Named turns come first, each shown by rows before and after it. Which turns, in which order, take the first row of each pair that follows to the second? Write the first one first, as in the answered first pair.
Fos (before |-> after):
[-0.94  0.45 -3.59 -0.31  1.38 -1.91  2.16  2.11  0.56  1.45  1.57  1.86] |-> [-1.04 -0.54 -3.27  0.57 -0.69 -1.46  3.40  1.25 -0.97  0.55  2.05  1.60]
[ 0.52 -1.42  2.53 -1.48 -2.56 -0.25 -1.22  0.76 -2.72 -0.42  3.23  0.52] |-> [-0.96  2.01  0.76  3.00 -2.54  2.98  0.56 -1.64  0.76 -0.69 -0.69 -0.34]
[ 0.88  0.98  0.41  0.50  1.87 -1.17 -1.60  2.46  0.52 -1.44  0.80  0.64] |-> [ 0.40 -1.01  1.28  1.04 -1.40 -0.41  0.31  1.53 -1.19 -2.13  1.81  0.61]
Nakid (before |-> after):
[ 1.07  1.09  5.66  1.19 -1.11  2.16  0.48 -1.89  0.76  0.66 -0.99 -2.95] |-> [ 0.29  1.01  1.72  3.01 -1.59  2.05  1.80 -2.17  1.88  0.86 -2.96 -3.75]
[-2.39 -1.78 -2.83  2.66 -2.16  0.96  2.63 -0.19 -1.29 -0.47  0.61  0.01] |-> [-0.47 -3.91 -0.88 -2.54  1.71 -1.38 -2.06  0.42 -1.05  1.62 -1.05 -1.37]
[ 2.05  4.85  3.33  0.09  5.32  2.16 -1.27  2.15  1.54 -2.86 -0.83 -0.65] |-> [ 0.17  5.67 -0.25  3.09  3.38  3.53  1.26  1.63  2.42 -3.67 -1.92 -0.21]
[ 1.48 -2.96  4.04 -0.53  1.60 -4.35 -1.72 -0.51  1.45 -0.43  1.09 -0.72] |-> [-0.27 -0.92  1.64  4.41 -2.14 -1.94  2.46 -0.76  1.67 -2.33  2.34  0.71]
timu (before |-> after):
[ 0.63 -2.39  0.95 -0.55 -1.80 -0.38  0.41  0.07 -2.11 -0.62  0.51 -0.78] |-> [ 0.23 -1.68 -0.58 -0.16 -1.01 -1.24  0.84  1.35 -1.50 -0.62  2.07  0.51]
[ 0.27 -2.24 -0.19 -3.01  0.48 -2.39 -2.63  0.98 -0.68  1.25 -2.21 -1.31] |-> [-0.03 -2.13 -0.98 -2.89  1.34 -3.05 -2.48  2.16 -0.31  0.85 -0.85 -0.52]
[ 0.47 -2.66 -0.12 -2.44  0.62 -2.52 -0.99  1.66 -1.88  0.37  1.14 -1.70] |-> [-0.05 -1.59 -3.15 -1.10  1.44 -3.02 -0.54  2.66 -0.26  0.25  0.70 -1.03]
[-0.16  0.61  2.00  1.76 -2.31  2.80  1.41 -1.51  0.45 -0.89 -1.10 -1.42] |-> [ 0.61 -0.10  4.03  0.21 -1.64  1.77  0.92  0.08 -0.77 -1.09  1.54 -0.31]
Pairs:
Between the rows of a pair lie 2 to 3 turns.
[-0.12  1.02  2.88  1.73 -1.80 -0.07  0.25 -0.62 -0.43 -1.48  1.39  1.33] |-> [-0.17 -2.34 -1.51 -0.76  0.28 -3.28 -1.33  0.07 -0.33 -0.14  0.11  0.22] | timu then Nakid then Fos
[ 0.69 -2.46  0.31 -3.58  0.09 -1.61 -1.44 -0.04 -1.57  1.40 -0.87  1.55] |-> [ 0.61  1.56  0.23 -1.63  1.89 -1.24 -0.97  1.89  0.15  0.79  0.98  3.77] | Nakid then Fos then Fos
[-1.23  0.11  2.08  2.37 -4.84  2.29  2.21 -3.50 -1.44 -2.31  7.10 -0.46] |-> [-0.17  5.08  2.73  2.45  0.49  4.08 -2.62 -5.37  4.17 -0.93  0.02 -2.09] | Fos then timu
[-0.06  3.76 -3.02  5.02  0.22 -0.35  1.10  2.18  1.39 -0.71  0.20  2.49] |-> [ 0.65 -3.66 -1.94  0.88 -4.01 -1.87  1.72  1.08 -3.88 -0.02  1.60  0.12] | Nakid then Fos then Nakid
[-0.12 -0.88 -0.47 -0.89  0.07  0.29  0.53 -1.78  0.32  1.64 -2.22 -1.02] |-> [-0.35  1.04  1.02  0.46 -0.48  1.58  0.95 -2.22  0.53  0.66 -1.44 -0.27] | Nakid then Fos then Nakid
[ 0.20  0.68 -0.71  2.82 -1.07  2.23  1.21 -2.62  0.85 -0.56 -2.56 -0.99] |-> [ 2.04 -1.86  2.87 -1.46  0.43 -0.07 -1.85 -2.01 -0.83  0.40 -1.06 -1.85] | Nakid then Fos
[-0.05 -1.48  3.13 -1.92  0.74  0.42 -2.71 -1.45 -1.14  0.97 -1.96 -1.10] |-> [-1.07  0.67 -2.78 -0.21  2.78 -1.63 -1.77  2.41  0.49  1.02  1.22  1.99] | timu then timu
[ 0.03  3.25  2.50  1.78  0.40  0.50  1.02  2.23  0.28 -2.19  4.69  3.86] |-> [ 0.81  0.17  0.23 -1.57  3.23 -0.58 -3.55 -1.76  2.72  1.25 -4.66 -2.28] | timu then Nakid then timu
[-0.24 -0.88 -1.82 -0.63  1.34  0.60 -1.98 -1.09  0.01  0.15 -2.91 -1.56] |-> [-0.04  0.15  1.95  0.70 -1.46  2.08  0.63 -0.42 -1.89 -1.18  1.50  0.54] | timu then Nakid
[ 0.38 -2.70 -1.03 -1.14 -2.03 -1.81  2.08  1.47 -2.23 -0.28  3.02  0.93] |-> [ 0.00  1.03 -3.21 -0.09  1.94 -0.45 -0.55 -0.42  2.77  0.89 -3.68 -0.89] | Fos then Fos then timu
[-1.92  1.44 -3.51  1.69  1.78 -0.07  0.40  1.83  2.58 -1.72  0.37  0.41] |-> [-1.55 -3.75 -2.66  0.23 -1.94 -0.30  1.36  0.39 -1.05 -1.64  0.76 -1.76] | Nakid then Fos then Nakid
[-0.74  4.83  0.67  2.67  0.34  0.43  2.12  1.66  1.10 -1.71  4.04  3.05] |-> [-0.80  3.02  1.18  3.40 -1.51  3.75  1.64 -3.41  2.18 -1.00 -2.92 -1.96] | Fos then timu then timu
[-0.35  2.21 -2.05  2.06 -0.48  0.13  1.51  1.18  1.42  0.16  1.55  1.55] |-> [ 0.73 -0.54 -2.29 -1.48  1.21 -2.34 -0.90  1.90  0.55  1.35  1.63  0.82] | Fos then timu then Fos
[-1.48 -1.26 -4.62  1.12 -0.84 -0.36  2.34 -0.19  0.43  0.30 -0.76 -0.12] |-> [-0.06  1.27 -0.97  0.42  2.01  0.96 -0.29 -1.50  2.76  0.48 -3.38 -0.90] | Nakid then Fos then Fos
[-0.38 -2.49 -0.77 -2.86 -1.41 -5.12  1.41  4.24 -3.35 -0.92  4.96  2.59] |-> [-0.79 -4.03 -3.26 -3.88  0.15 -5.89 -0.14  3.58 -2.39  0.47  1.76  0.73] | Nakid then Nakid
[ 0.47 -0.72  1.84  0.96 -3.69  0.75  1.81 -0.28 -1.95 -1.26  2.48 -0.84] |-> [ 0.73  2.64  3.27  1.24 -0.07  2.38 -0.92 -1.88  1.55 -0.44 -1.34 -1.72] | Fos then timu
[-1.29  0.97  1.20 -0.58  1.60  1.72 -3.09 -1.52  0.87  1.37 -2.75 -2.70] |-> [-0.87 -0.76  3.47 -0.96 -1.89  2.12 -1.31 -1.63 -2.02  0.38  0.68 -2.09] | timu then Fos
[-1.99 -2.50 -7.82  1.24 -2.13 -0.62  1.62 -0.46  0.69  0.37 -3.05 -0.20] |-> [-1.68  1.32 -1.84  4.14 -5.10  1.77  4.37  0.02 -0.96 -2.36  2.04  2.45] | Nakid then Nakid then timu
[ 0.17 -0.09  3.82 -0.43 -0.02  2.35 -1.14 -3.16  1.98 -0.87 -4.48 -3.85] |-> [-0.17  2.44  4.37  2.47 -2.40  3.22  2.80 -0.45  0.20 -2.77  1.62 -0.12] | Fos then Nakid
[ 0.30  0.92 -4.18 -1.01  1.24 -2.46  1.51  1.14  2.08  1.07 -2.97  2.93] |-> [ 1.12 -0.49  2.37 -0.93 -3.93 -0.27  4.39 -0.51 -2.47 -0.85  0.34  2.74] | Nakid then Fos
[ 0.11  2.91  1.99  2.72 -0.12  2.47  1.72  0.89  1.66 -1.86  2.17  2.19] |-> [ 0.29 -3.13 -4.70 -1.74  1.98 -2.19 -1.17  1.55  1.08  1.02 -0.36 -0.27] | Nakid then Fos then timu
[ 0.10  1.49  5.63  0.73  1.20  1.31  0.27  1.64 -1.08  0.32  3.20  1.38] |-> [-2.15  0.23 -2.56  3.66  0.69  1.91  1.03 -0.97  2.16  1.59 -4.27 -1.53] | Fos then Nakid
[-1.02  0.81 -1.29  0.95  0.26  0.21 -0.51 -0.35  2.41  0.37 -2.01  0.95] |-> [-0.68  0.92  2.39  1.27 -1.94  1.01  0.61 -0.37  0.06 -0.45  0.90  1.28] | timu then Fos then Nakid
[-0.57 -2.69  3.06 -3.00  2.27 -0.99 -2.96  0.69 -1.04 -0.65  0.68 -2.26] |-> [-1.61  0.85  1.26  0.34  2.97  1.92 -2.57 -1.19  2.81 -1.22 -3.20 -2.53] | Fos then Fos
